The rows of T fall into 3 groups, and each row is roughly a mix of its group's hidden directions.
T, 100 rows:
0: -0.59 +3.56 +0.94 -0.97 -0.66 +2.10 +1.49 -0.58 +2.24 +3.87
1: +3.54 +2.38 +3.27 -1.88 +0.31 +2.93 -0.38 +0.75 +0.02 +0.65
2: +1.31 +0.61 +1.02 +1.66 -0.43 -2.09 +3.19 -2.32 -1.57 +3.71
3: -2.57 -0.07 +2.23 -0.19 +0.89 -0.35 -1.27 +1.32 -3.91 -3.32
4: +0.81 +2.04 +0.51 +1.74 -1.25 -1.50 +1.80 -0.26 +4.85 +1.87
5: -0.99 -1.72 +0.04 -0.56 +5.11 +1.46 +2.27 +0.64 -1.61 +1.26
6: -0.60 -3.40 -0.03 +1.04 +1.69 -1.01 -2.50 +2.58 +1.33 -3.26
7: +1.40 +1.59 +3.27 -0.46 -4.01 +0.46 +2.50 +1.82 +0.97 +0.12
8: -0.91 -1.25 -3.51 +2.49 +3.00 -0.78 -1.56 -2.90 +0.85 +0.36
9: +1.51 +1.55 +0.08 -0.70 +1.80 -4.59 -0.67 -1.30 -3.01 -1.24
10: -2.68 -1.17 -0.53 -1.97 -0.36 +0.78 +5.26 -0.09 -0.84 +0.66
11: +1.98 +0.45 +0.74 -1.34 -1.39 +4.51 -1.23 +0.87 -1.18 -3.13
12: +0.02 -1.89 +1.88 -2.55 -0.80 +0.05 +3.90 +0.80 +2.48 +2.44
13: -1.27 -1.28 -0.42 -0.91 +3.94 +2.35 +3.52 +0.24 -2.00 +0.73
14: -1.17 -2.32 -1.90 +1.34 -2.67 -3.56 +0.52 -0.27 +2.43 -2.01
15: +0.07 -0.37 -1.00 +0.83 +0.88 +4.22 -1.98 -0.17 -3.41 -2.50
16: -0.71 -1.60 -1.02 -2.96 +0.82 -1.76 -1.90 -0.34 -0.47 -4.65
17: +1.47 -2.14 -2.38 +2.07 -0.67 +3.20 -1.55 +2.09 +1.96 +2.05
18: +0.21 -0.71 +1.79 -0.94 -0.37 -3.77 -0.66 -0.35 -4.61 +1.21
19: +1.92 -3.86 -0.68 +1.38 -1.24 +1.67 +2.17 -1.28 +3.22 +0.52
20: +0.20 +0.21 -0.22 +1.90 -4.63 -2.68 +0.65 -0.29 +2.67 -1.50
21: -0.98 +2.68 +2.79 -1.44 -0.04 -0.35 +3.24 -2.48 +0.22 +2.72
22: +0.43 -0.47 +0.26 +0.20 +3.30 +4.76 +0.42 +1.01 -2.14 -1.54
23: -2.55 -4.04 -1.93 -0.28 -2.38 -2.47 -1.11 +0.99 +1.23 +0.33
24: +3.97 -0.94 -0.51 -1.16 -0.54 +3.27 +0.05 +2.90 -2.13 -0.06
25: +1.89 -2.34 -3.61 -2.43 -2.07 +1.87 -0.89 +2.24 -0.63 +0.50
26: +1.54 -0.90 +0.68 -1.37 +0.28 +0.32 +1.31 -1.77 +4.49 -3.40
27: -3.27 -0.02 -1.74 -2.81 -0.60 -4.09 +0.58 -1.68 -0.16 -0.59
28: +1.40 -1.50 -0.77 -0.87 +1.58 +0.67 -2.98 +1.20 +1.37 -4.64
29: +0.40 -1.57 -0.28 +1.57 -2.74 -3.23 -0.46 +1.76 +1.29 -3.76
30: +3.28 -1.19 -1.68 -0.12 +1.83 -3.77 -1.54 -1.00 -1.06 -2.26
31: -0.48 -1.88 +0.81 -1.74 +1.89 +2.71 -0.99 +0.65 -4.41 -1.75
32: +3.40 -0.62 -0.26 +0.11 +0.49 +1.84 -4.99 +0.14 +0.96 -0.88
33: -4.07 -1.80 -3.11 -0.72 +0.61 -1.96 +0.92 -2.09 -0.19 +1.66
34: +1.52 +0.50 -4.85 +1.41 -2.80 -0.22 -1.85 +0.40 +1.56 -0.48
35: +0.15 -1.83 +1.05 +0.51 +0.52 -0.60 +4.93 +2.24 +0.27 -2.73
36: -1.54 +1.68 -1.99 -2.12 +1.84 -1.55 +0.63 -1.96 -4.29 -0.37
37: -0.02 -2.38 -2.10 -0.24 +0.60 +0.30 -3.45 +2.19 +0.21 -3.86
38: -3.09 -0.72 +3.67 +0.06 -0.85 +1.23 -1.16 -1.42 +2.90 -2.17
39: +0.76 +2.04 -1.50 +1.01 +3.32 -0.53 +3.66 +0.02 +0.55 +3.03
40: +1.04 -0.02 +1.26 -1.72 +0.82 -0.10 +0.73 -1.46 +3.70 -4.42
41: +1.23 +1.20 -1.39 -0.91 +1.00 -4.63 -0.58 -1.40 -3.26 +1.07
42: -0.89 +1.07 +2.35 +0.61 -0.89 +0.44 +3.33 -1.75 -1.73 +4.03
43: -2.49 -1.10 -2.31 +3.98 -1.49 -0.51 -2.92 +0.45 -1.42 +0.67
44: +0.62 +0.87 +1.27 -1.65 +1.48 +4.39 -1.23 +0.67 -2.20 +2.92
45: +0.35 +1.25 +0.57 +2.08 +0.33 -3.11 +1.02 +1.28 -0.93 -4.75
46: +0.20 -1.30 +2.74 +0.06 -0.56 -0.88 +2.43 +0.47 +2.03 +4.65
47: -0.50 +1.27 +0.03 +2.24 +3.97 +2.41 -0.42 +0.48 -3.63 +0.46
48: -0.39 -0.94 -3.34 +2.96 +2.83 -0.47 -1.86 -2.87 +1.08 +0.48
49: +2.89 +1.91 -3.79 +0.45 -1.02 +2.54 -1.15 +0.78 -1.05 -2.28
50: -1.52 -1.87 -3.75 +0.65 +0.50 -1.99 -2.35 -2.93 +1.80 +0.58
51: -3.15 +0.70 -0.93 -0.61 -3.29 -2.16 -1.72 -3.45 +0.43 -0.08
52: -0.91 -2.11 -1.80 +2.29 +4.65 -0.45 +1.43 -1.44 +0.85 +1.33
53: +0.35 -1.59 -2.30 +1.74 +1.52 +4.04 -1.98 +1.35 -0.77 -2.52
54: -3.72 +1.91 +1.50 +1.28 +0.88 -1.35 +1.23 -3.61 +1.58 +1.12
55: -1.15 +2.53 +1.35 +0.16 +1.40 -1.39 -1.79 +1.27 -4.89 +0.26
56: +2.28 -1.43 -2.19 +0.68 -1.26 +0.36 +1.68 -1.32 +4.48 +1.83
57: +2.34 +0.26 +0.05 -1.93 +2.58 -2.74 -1.74 -1.10 -0.84 -3.72
58: +0.32 +4.36 +1.17 -1.55 +0.69 +1.85 +0.04 -0.35 +0.64 +3.86
59: -1.86 -0.11 -0.53 -2.55 -3.42 -3.95 +0.95 -0.38 +1.05 -1.59
60: +0.67 +1.31 -0.51 +0.11 +4.01 +3.18 +0.64 +0.88 -1.48 -3.20
61: -1.24 -1.99 +0.02 -2.30 +1.64 -3.74 +2.25 +1.21 +0.11 -2.85
62: +1.49 -3.62 -1.20 +1.93 +0.09 +3.38 -1.92 +2.08 +1.27 -0.83
63: +0.67 +0.72 +4.21 +0.80 +0.64 -0.56 +2.63 +0.50 +3.26 +2.09
64: +1.75 -1.03 -3.36 -0.61 -0.83 -3.45 +0.75 -1.67 +3.13 -0.83
65: +0.46 +3.00 +2.88 +3.18 +2.82 +1.67 +1.37 -1.15 -0.57 -0.56
66: -0.33 -3.05 -2.80 +2.52 -0.90 +1.50 -2.39 +3.11 +0.13 -0.42
67: +1.69 +4.75 +1.83 -2.55 +1.01 +0.96 -0.43 -1.95 -0.86 +0.60
68: -2.91 -2.92 +0.45 -1.16 -0.47 -1.06 +3.33 +3.01 -1.45 -0.32
69: -0.63 -0.27 -1.57 -0.48 -4.57 -1.30 -2.04 -1.94 +2.64 +1.27
70: -0.19 +2.80 +1.96 -0.48 +2.20 -1.96 -1.81 +0.59 -3.83 -1.83
71: -0.13 +4.14 +0.18 -0.15 +0.37 +1.06 -2.15 -2.90 -0.78 +3.18
72: +0.55 -0.75 -3.72 +1.20 +0.26 -1.94 -3.51 +2.35 -2.08 +0.32
73: +1.12 +1.92 +1.33 -1.33 +2.66 -1.95 -2.19 +0.10 -1.34 -4.03
74: +0.65 -2.21 -2.84 +0.45 +0.39 -0.83 -3.09 +1.98 +0.90 -3.68
75: +3.32 +1.71 +1.67 -0.59 -3.76 -2.71 +0.44 +0.27 -0.32 +1.84
76: -2.56 -1.97 +1.21 +0.67 -0.64 -1.80 +0.03 -2.00 -2.12 +4.21
77: -3.69 -0.55 -1.81 -1.78 +3.04 +0.18 -0.72 -1.22 -1.48 -2.90
78: +0.14 +1.04 +4.40 +3.38 -0.52 +1.18 -1.14 -0.56 +1.88 -1.89
79: +3.71 -2.38 +2.38 +1.63 +1.58 -0.24 +1.84 -2.35 -1.72 +0.15
80: -1.04 -1.45 +1.27 -0.64 -1.74 +3.45 +3.01 -1.41 +2.88 +1.65
81: -0.22 +0.01 -1.78 +0.72 +0.60 -3.11 -2.04 +0.98 -4.72 +1.00
82: -1.14 +1.06 -1.09 -0.93 -3.32 +4.27 -1.03 -2.66 -0.59 -0.14
83: -0.38 -0.35 +5.56 +1.99 +0.75 -0.16 -0.92 +0.28 +0.97 -2.16
84: -2.29 +2.68 +1.80 +2.54 +2.01 +0.31 +2.02 -2.93 +1.17 +1.38
85: +1.25 -0.77 -4.00 -0.94 -0.52 +2.55 -0.87 +0.41 -3.89 +0.60
86: -1.75 -0.08 -1.18 +0.24 +1.55 -4.30 +0.73 +0.09 -1.14 -3.87
87: +0.53 +0.85 +3.57 -2.16 -1.40 -0.08 +3.28 +3.04 -0.92 -1.01
88: +0.15 +0.14 +0.06 +1.85 +3.19 +1.87 +2.54 +1.30 +3.99 +0.99
89: +2.40 +2.42 +0.88 +0.49 -0.07 +4.70 +1.88 -1.52 +0.22 +1.27
90: -1.54 -1.58 +2.50 -2.17 +3.29 +1.37 +0.24 +0.39 -3.27 -1.65
91: +0.99 -0.40 -1.19 -2.27 +1.14 -4.48 -0.60 -1.89 -1.32 -2.74
92: -1.99 +0.46 +3.82 -0.06 +0.82 +0.26 -0.33 -2.46 -4.06 -0.25
93: +0.15 +2.20 +0.10 -1.61 -4.72 -2.06 -0.13 -1.86 +2.18 -0.18
94: +0.42 +2.70 +2.44 -1.28 +0.30 +3.47 +1.45 -0.99 +2.29 +2.60
95: +1.70 +4.92 +2.13 +0.44 +1.65 +1.25 +0.44 -1.74 -0.77 +1.52
96: -1.35 -2.03 -0.81 -0.53 +2.12 +3.97 -1.41 +0.26 -2.89 -2.17
97: +0.07 +2.57 +0.30 +1.57 +2.01 +3.07 -2.30 -0.67 -2.65 +2.61
98: +1.43 -0.45 +0.87 -1.03 -3.33 +3.22 -1.08 +0.00 +1.96 +3.42
99: -0.59 +3.32 +1.42 +1.46 +0.04 -0.56 +2.81 -2.74 +1.10 +3.12
One row of each group comes first, with its name. Which group is each row after those in?
+0.51 -0.30 +0.40 -0.98 +2.32 -1.80 +4.01 +0.47 -0.06 -3.99
(100)
-0.22 +0.82 +3.05 +1.31 +0.03 +1.15 +2.76 -0.77 +3.04 +3.42
(58)
+2.09 -1.40 -0.69 +1.51 -0.68 +3.67 +0.67 +0.28 +3.34 +2.74
(24)

-0.67 +2.45 -1.67 -2.96 +0.71 -2.70 -1.74 -3.23 -0.31 -1.70
(100)
+1.91 +0.40 +0.08 +1.60 -3.68 -1.00 -2.04 +1.20 +0.73 -3.90
(100)
-3.22 -3.15 -3.31 -0.50 -2.87 -0.34 +1.19 -0.78 +0.50 +0.14
(100)
-1.76 +0.75 -2.91 +0.73 -2.27 -3.10 -0.13 -1.97 +2.66 +1.95
(58)
-1.02 -2.22 -2.58 +2.36 -2.16 -1.27 -0.24 -1.99 +3.33 +1.63
(100)
+2.24 +0.56 +1.92 -1.31 -3.33 -4.16 +0.10 +0.46 -0.39 +1.65
(58)
+1.81 -3.23 -3.47 -0.51 -0.47 -2.97 -0.25 -1.13 +1.56 -1.85
(24)
+1.75 +0.22 +3.65 -0.69 +2.53 -0.85 +0.52 -1.93 -3.47 -1.48
(24)
+1.82 +3.42 +3.39 -1.90 -2.58 +1.40 +1.68 +0.62 -0.08 +0.58
(100)
